The same turns and mirrors carry the whole set onto itself, and each row onto the other rows of its family. Which rows share a family with each named row? Give them in list order.
These 32 rows form 4 families of 8 rows each.
K784: [ 12 -10 -29  24  14 -15   2 -25]
K595: [-19  11  -8  13   8   7  -6 -42]
K904: [-27   6 -16   5  33 -11   5 -13]
K218: [  1   5 -39  20   9 -23 -20 -25]
K932: [-12  14 -32   9  13  12 -29  -1]
K763: [-13 -11 -24  10  32   6  -5 -50]
K940: [-30  13 -50  11  20  -7  -2 -11]
K494: [  7  -6 -54 -15  17  -5  -2  -4]
K158: [ -2  -8 -35 -10  16 -11  24 -44]
K546: [  2   4 -26   1  28   6 -34 -11]
K34: [  3  15 -51 -11  22 -20  -3  -8]
K407: [-29   1 -38   3  31 -23  -6 -21]
K159: [-12   8 -28  14  30   8   7 -51]
K728: [  1  -3 -37 -13  -1  -6 -13   5]
K878: [ 10 -13 -13  11   8 -19 -11 -14]
K36: [ -7 -20 -52  -9  12 -14   4 -37]
K219: [-12   2 -23 -21  19  23  12 -20]
K841: [-15   2 -41  -4  -2  -7  26 -33]
K900: [-24   3 -45  15  31  -5  12  -7]
K115: [-22  14 -47 -10  20  21   6 -29]
K519: [-10  -3 -42 -12  17  28  12 -16]
K260: [ 17   5 -29  -2  -2  25   1 -25]
K793: [-16  -9 -14  12   4  21  -4 -36]
K107: [-26  16 -34 -22   9  16 -10 -20]
K152: [ 16  -8 -16 -13   9   9  -4 -34]
K672: [ -2   7 -21  12  12 -24 -20 -29]
K992: [ 11   4 -18 -16  -3   5 -21 -35]
K723: [ -6  31 -25   4  31  10 -16 -20]
K295: [-10 -22 -43  -2  -3  -9   8 -25]
K443: [  1  17 -41 -11  -3  -3  -3   2]
K324: [ 14  -2 -48  -5  -8  11 -12 -28]
K522: [ -5  27 -15   6  15  17 -11  -9]

Same family as K443: K218, K763, K219, K900, K992, K723, K295
Same family as K904: K784, K546, K34, K841, K793, K107, K324

The same turns and mirrors carry the whole set onto itself, and each row onto the other rows of its family. Which rows share a family with each named row? Give them in list order.
These 32 rows form 4 families of 8 rows each.
K92: [-11 -25  -1  11 -17  -7 -37   9   2  28   4  -5]
K979: [-20  10  20   3 -21  -2 -22 -33   7   3   9  18]
K542: [-13   1   5  -8 -15 -14   5 -32   5  25 -15  14]
K552: [-30  30   8  -4 -15  -5 -19 -27   3  -1   3  19]
K81: [-21 -24   2  -2 -25 -16 -23   8  14 -19   8  -1]
K26: [-33  -3  11  12 -25 -21 -11  11  20 -14  21   9]
K965: [-26 -25   8   0  -8 -37 -23  19  -1   3   1  16]
K355: [ -5  11  -5  -1  -2   1  -5 -30   9  29 -17  10]
K388: [-18  21  16  -5 -11 -12   2  -4   8  10  30  -1]
K914: [-50  -1   2  21 -18 -16 -19 -16  11 -19 -11  11]
K329: [-11   2  -2   4 -17  -6  10  -2  12  35   8 -15]
K989: [-21   4 -18   6  -1   2 -20   4 -12  29  21 -12]
K11: [-14   0 -13 -15  -9  -2   3  -8  -5  14  11 -24]
K33: [-37   6  -8  -6   8 -27  -7  13 -15   2  20  10]
K292: [ -7 -20  -4   2 -26 -15 -20  11  -4  32  -2 -11]
K661: [-46  18  -2   9   5   3 -23  -4 -10 -14  -3   8]
K80: [-34 -13 -21  18 -14 -11  10 -21  13   9 -19   7]
K252: [-28  -2  -3  26  -2 -31  -2   0   6  13 -29  16]
K357: [-41 -13  -4  11   4 -15 -11   8   2 -11 -27  16]
K452: [-12 -15   2   1  -3   0 -18   0   3  20 -35  10]
K512: [-45  21  -8  34  -2 -16 -15  -4   1  -3  -4  13]
K393: [-20  -1   6 -20  -8 -19  -4  -4  -2 -14  24  -3]
K243: [-17  17   5  -1  -3  15 -31 -12 -10  18 -11   4]
K924: [-42  -2  -8  30 -21  -1 -17 -23  14 -13   4  11]
K854: [-30   2  -2   5   6 -19  -9  13  -7  -9  32   3]
K103: [-16   8   3   1  -6  -2 -17  -1 -15  25  26 -16]
K323: [-29 -19  -9  22  -7 -10  -3 -18  18  13 -29   4]
K966: [-21 -25 -11   6 -16 -31 -13  25   5  -1   2  12]
K821: [ -7   6  15  16  -7 -14 -19 -13   5  31 -24  17]
K44: [-24 -21  -6  22 -33 -15  -1  11  25  15   0  -8]
K209: [-20  28   7  25  -7  -1 -32 -15  -1  14   1  12]
K383: [-13 -25 -20   3 -25   0 -13   3  10   9   1 -24]

Same family as K966: K552, K355, K914, K292, K854, K103, K323
Same family as K452: K26, K388, K329, K661, K357, K243, K44

The same turns and mirrors carry the whole set onto itself, and each row onto the other rows of its family. Which rows share a family with each named row? Give them in list order.
These 32 rows form 4 families of 8 rows each.
K598: [-38  15  -5  -4  12 -10  -2  -5  10  11  -3   8  -2  10]
K883: [ 27   3  -4  -5 -13  16  -2  19  -2   9   7  15   9 -15]
K369: [-39  -2   3  -6  16  -9  -3  -8  18  -3  -4  10   8  -7]
K896: [  5 -22 -20  24  -7   9  23  -5  10   0   5 -14  10  13]
K561: [  5   2  26 -19   1   6   7 -19   8 -19 -15   9  -9   7]
K737: [  7  10  16 -10   0   0  19 -24   7 -16 -12   2 -20  12]
K57: [-41   2   4  -1   7  -6  -8   4   7   1   1  26   8   1]
K921: [ 18  -8 -17  -1 -22   9 -16  17   3   3  13  17   9  -1]
K700: [ 21  -1 -18   1 -15  10 -12  19   8   6  17  16   8  -4]
K344: [-21  -8  -3  -8  17  -1  24  -1   1   4  21 -16  28   5]
K775: [ 15  -3 -10 -11 -10   4 -10  35  -6  -5  12   4   2 -10]
K74: [-35  -5   3  -8  19 -14  -8  -4  22   2  -1   7   6  -4]
K714: [-15 -14  -9  -9  21  -3  21  -1   4   7  16 -19  27   5]
K567: [ 22  -5  12 -33   1  13   2   3  -9  -5  17   4  15   0]
K319: [  7 -15   6  21  -1  -3  14 -26 -14  -5  -6   4 -22  17]
K229: [ -3   7  19 -10  -2  14  13 -22  -6 -23  -1  23 -17  12]
K890: [ -5   4  -6  13 -10  -3 -21   9 -15  10  -1  30   7  -7]
K558: [  4 -20 -15  24  -9   9  28   5  10  -4  10 -14   6  14]
K642: [  8 -15 -11  21  15  11  32  10   0  -3   0 -14  12   2]
K680: [ 23   8  12 -33   2  11   3   1  -6  -4  19   4  16   4]
K271: [-13  -4 -10   8   0 -18 -26   3  -8  11   3  24 -10   4]
K756: [-30  -7   3  -1  19  -8  14  12   7  -5  21  -5  27   9]
K356: [  9  -9  -2  27  -6   8  15 -20 -15 -21 -14   5   0  11]
K610: [  6  -7  -6  21  -6 -13  19 -14  -9 -19  -9 -10 -12  20]
K621: [-18   6   7   5  28   2  16   0  16   8  17 -17  18   5]
K902: [  6  -6  30 -17   4  10   8 -21   9 -17  -8  10 -10   2]
K162: [-11   7 -20   9 -15 -13 -26   9  -8   1 -10   8   4   1]
K141: [-10  -1 -10  15   2 -18 -23   4 -10   8   0  23  -7  -5]
K149: [ -5 -20 -16  17   3  -5  26  16   7 -13  10 -17  12  14]
K920: [ 11   8  26 -21   1  12  -1   6   2 -17  27   6   3  -2]
K958: [ 26  16  21 -23   2  13  10  -8   0  -2  12   0   3  -4]
K297: [  9 -13   9  21  -4  -7  11 -15 -17 -11 -10  -1 -21  16]

Same family as K902: K896, K921, K74, K714, K567, K319, K271
Same family as K561: K369, K700, K344, K558, K680, K141, K297
Same family as K756: K883, K737, K57, K890, K610, K149, K958

The same turns and mirrors carry the whole set onto itself, and each row onto the other rows of its family. Which rows share a family with each named row? Give them in list order.
These 16 rows form 4 families of 4 rows each.
K783: [-11  14  17  24 -13   0  -1 -17  34  11 -15  11   8  -1  -7   8  16   4
   3  12   1  -7 -36  -8  -8  25 -28   5   9  11 -16  -2   5  22   0  -7]
K993: [-11 -30   9  37  -1   0  13   0   9 -17   5  31 -10   2   0   1 -16 -10
 -11   0 -14 -10 -10  31  -4  14   0   4   8   6  16   7  -1  -7  -3 -16]
K177: [-20 -41  12  24  -3 -22  -2  -2   8 -15  -2  28 -10   1  -7  -6 -25  -4
  -1   9  -5   2 -15  27  -4  15  -5  20  10 -11  16   8   1 -10 -16  -5]
K949: [ -6   6   0  -5  14 -14   5   8 -28 -15  -2  12  -9 -13   7 -12 -20  12
   3  -5  25  13   9  11   4 -25  17  -5   0 -14  19  27  -6  -2  -5  18]
K172: [-23 -31   9  27   2   3   4   9   3  -6  -6  32 -11  14   8 -17 -35 -12
  -4   5  -4  -3  -6  28 -21  18  -1   8   5  -2   0  -4 -10 -22  -5 -14]
K116: [ -9  13   8  14  -3   6 -14 -32  27  16 -26   6  19   8  -6   3  21  -3
  -9  13  12  -6 -30  -1  -6  10 -16  20   0   4  -6   0   2  22 -15 -12]
K362: [ 12  36  13 -25  -7 -30 -18  -6 -10  15  -9   0   4 -13  21  -6  11  26
   3  14  18   3  -3 -10 -28   0   3   2 -12   6  -5   0  11   1  23   3]
K274: [-11   7  -9 -13   9   2  10  20 -28 -22   2  27  -6 -10  -3  -2 -17  15
  -7 -16  22  -1   8   7  13 -17  11  -9  -8  -6  21  11   5   3   6  14]
K52: [-18   6 -12 -10  16  -2   8   8 -20 -15 -12   1 -17  -1  -7   0 -23  17
 -13 -17  26  -1   0  12   4 -24   4  -1 -18 -26  14  16   6  10  -5  15]
K360: [ -9 -34  -3  25  -3  -8   7   1   0  -9  -4  19  -4   6  -5 -24 -21 -19
  -7  -1  -8  -9 -15  37 -27  14 -12  10   3  -2  17  -2   3 -12  -6 -20]
K244: [-32   8 -13 -14  17   1   1   8 -23 -10  -7  11 -20  -7  -5 -11  -3  16
 -18   0  27   5   7  -1  15 -19   4  -8   1 -18  15  11  -3   5  -2  22]
K677: [-26   6  15   8 -15   2 -12 -17  30  18 -31  11  11   4  -7  16   8   5
 -15  21   8 -16 -16   9  -4  14 -28   9  -2   6 -12  -4   3  34  -2  -5]
K450: [  2  40  12 -13  -1  -6 -11   6 -13   3   0  10   3  -4  21  -2  14  27
  10   3  13   9 -16 -21 -30   0  -3 -10 -15   2 -12 -12  15  -4  26  -2]
K97: [-11  11  25  14 -20 -17  -6 -24  35  15 -29  10  16   7  -6  10   4   1
  12  14  15  -5 -28  10 -11  20 -17  17   4   5 -18   1   5   8  -2 -14]
K891: [ -2  37  13  -4  -2  -8  -3   1 -23  17   1 -10   5   1  23 -13   9  12
   8  21   5  -3   0  -7 -38  -4  -7  -6 -12   8 -13  -8   1 -13  28  -9]
K815: [ 11  29  11 -18   8  -4 -16  -4 -21  13   7  -7   3  -3  29 -13  -2  12
   6   8   4   0 -18 -15 -31  -2   0  13 -19  -4 -19  -9   7 -10  26   2]

Same family as K677: K172, K244, K891
Same family as K360: K116, K52, K815

